[[ 35 -42 -23  51 -49 -11  -4   8  10]
 [-30  31   0  52 -23  58  -7   3   4]]
=>
[[ 10   4]
 [  8   3]
 [ -4  -7]
 [-11  58]
 [-49 -23]
 [ 51  52]
 [-23   0]
 [-42  31]
 [ 35 -30]]

[[ 31  -3   5  12 -19 -10   7  -4  23   1 -11  17  12  12   7   5]
 [ 12   0   5   8  17 -13  -9  -4 -20   1 -11 -12   9  12 -21 -22]
 [ 23  -3   3   8  16 -13   7  25   3   1  11  52   9  12   7  10]
 [-26 -21   8 -20  -6  22   7  -4  23   1 -11 -11   9  12   7  13]
 [ 12 -21   7 -26 -14  22   7  -4  24   1 -11 -11   9  12   7  12]
 [ 14  51   5   8  14 -13 -13  -4 -20   1 -11 -11   9  12 -21 -20]]
=>
[[  5 -22  10  13  12 -20]
 [  7 -21   7   7   7 -21]
 [ 12  12  12  12  12  12]
 [ 12   9   9   9   9   9]
 [ 17 -12  52 -11 -11 -11]
 [-11 -11  11 -11 -11 -11]
 [  1   1   1   1   1   1]
 [ 23 -20   3  23  24 -20]
 [ -4  -4  25  -4  -4  -4]
 [  7  -9   7   7   7 -13]
 [-10 -13 -13  22  22 -13]
 [-19  17  16  -6 -14  14]
 [ 12   8   8 -20 -26   8]
 [  5   5   3   8   7   5]
 [ -3   0  -3 -21 -21  51]
 [ 31  12  23 -26  12  14]]

[[ -6   8  -8  45]
 [ 32  28  47  -3]
 [ 18  24  28  -9]
 [ -5  55  -3  42]
 [ 37 -53  -1 -44]
 [ 45  61   2  14]
 [  2  -8  20 -28]
 [-12 -12 -26 -13]
 [ -1   7  28  13]
 [  4 -26  -3 -30]]
=>
[[ 45  -3  -9  42 -44  14 -28 -13  13 -30]
 [ -8  47  28  -3  -1   2  20 -26  28  -3]
 [  8  28  24  55 -53  61  -8 -12   7 -26]
 [ -6  32  18  -5  37  45   2 -12  -1   4]]

[[-64  11 -17  -5 -12   1]
 [ 38  28  -1   8   5   5]
 [  2  12  13  -9   5   6]
 [ 50   8  15   5   1   7]]
=>
[[  1   5   6   7]
 [-12   5   5   1]
 [ -5   8  -9   5]
 [-17  -1  13  15]
 [ 11  28  12   8]
 [-64  38   2  50]]

[[ 17   0  -4   6  56 -14   3  13   5  34  19 -26 -31]
 [ 12 -14 -34  18  37  16  39  16   4  12  -2 -11 -30]
 [ -2 -19 -10  26  12  43  45  36 -18 -18 -14  14  15]
 [ 15 -11 -32  12  45   5  31  11   5  23   5 -17 -40]
 [ -1  -3  35  15  35   6  -2  35 -18   7  11   0  27]
 [  1 -10  10  19  27  17  19  33 -14   2   2   2  14]
 [ 14 -14 -34  16  37  15  39  13   4  12  -2 -11 -33]]
=>
[[-31 -30  15 -40  27  14 -33]
 [-26 -11  14 -17   0   2 -11]
 [ 19  -2 -14   5  11   2  -2]
 [ 34  12 -18  23   7   2  12]
 [  5   4 -18   5 -18 -14   4]
 [ 13  16  36  11  35  33  13]
 [  3  39  45  31  -2  19  39]
 [-14  16  43   5   6  17  15]
 [ 56  37  12  45  35  27  37]
 [  6  18  26  12  15  19  16]
 [ -4 -34 -10 -32  35  10 -34]
 [  0 -14 -19 -11  -3 -10 -14]
 [ 17  12  -2  15  -1   1  14]]

[[-14   7   4  44  30  12   4]
 [  7  21  -9 -62   4  -2   5]
 [  0  15  -3  -2 -11  14   4]
 [  7  38 -16   6  -5 -20   2]
 [ -8 -11  12 -58 -24  -2  -8]
 [ -4  15  21 -17   0   2  -1]
 [ -3  16   3 -43  12   7  10]
 [  4  -8  -5 -19  -8 -23  15]
 [ -2  13  -1  24  12 -17  -3]
 [  1   2   5 -35 -16  -1  -9]
 [-19  -7   8  22   2   9 -13]]
=>
[[  4   5   4   2  -8  -1  10  15  -3  -9 -13]
 [ 12  -2  14 -20  -2   2   7 -23 -17  -1   9]
 [ 30   4 -11  -5 -24   0  12  -8  12 -16   2]
 [ 44 -62  -2   6 -58 -17 -43 -19  24 -35  22]
 [  4  -9  -3 -16  12  21   3  -5  -1   5   8]
 [  7  21  15  38 -11  15  16  -8  13   2  -7]
 [-14   7   0   7  -8  -4  -3   4  -2   1 -19]]

[[ -9   6  10   7  46 -42 -50  47  -9   9   8  -9]
 [-16  21  17  20 -54  48  68 -66  39 -38 -38  38]
 [  3  -3  -2  -2  42 -37 -54  54 -37  36  36 -36]]
=>
[[ -9  38 -36]
 [  8 -38  36]
 [  9 -38  36]
 [ -9  39 -37]
 [ 47 -66  54]
 [-50  68 -54]
 [-42  48 -37]
 [ 46 -54  42]
 [  7  20  -2]
 [ 10  17  -2]
 [  6  21  -3]
 [ -9 -16   3]]

[[ 25 -54  52  32  38 -11 -10 -40   2]
 [ 30 -53 -47  16  -2 -31  -7   3  -2]
 [ 50 -49 -12  46  10  13 -18  -3 -14]
 [  4  34  -3  21 -50  29  24  54  23]
 [-13  -2  51 -36 -51 -17   9  43  54]
 [-41 -20   6  22  41 -39 -20  34  -2]
 [-16 -53  25 -58 -33 -25  37 -22  31]]
=>
[[  2  -2 -14  23  54  -2  31]
 [-40   3  -3  54  43  34 -22]
 [-10  -7 -18  24   9 -20  37]
 [-11 -31  13  29 -17 -39 -25]
 [ 38  -2  10 -50 -51  41 -33]
 [ 32  16  46  21 -36  22 -58]
 [ 52 -47 -12  -3  51   6  25]
 [-54 -53 -49  34  -2 -20 -53]
 [ 25  30  50   4 -13 -41 -16]]

[[-20  12 -15   2   9 -10  11]
 [ 41 -58  60 -10  -8  27 -15]
 [ 30 -54  53 -10  -3  21 -11]
 [-16  28 -25   7   4  -8  11]]
=>
[[ 11 -15 -11  11]
 [-10  27  21  -8]
 [  9  -8  -3   4]
 [  2 -10 -10   7]
 [-15  60  53 -25]
 [ 12 -58 -54  28]
 [-20  41  30 -16]]
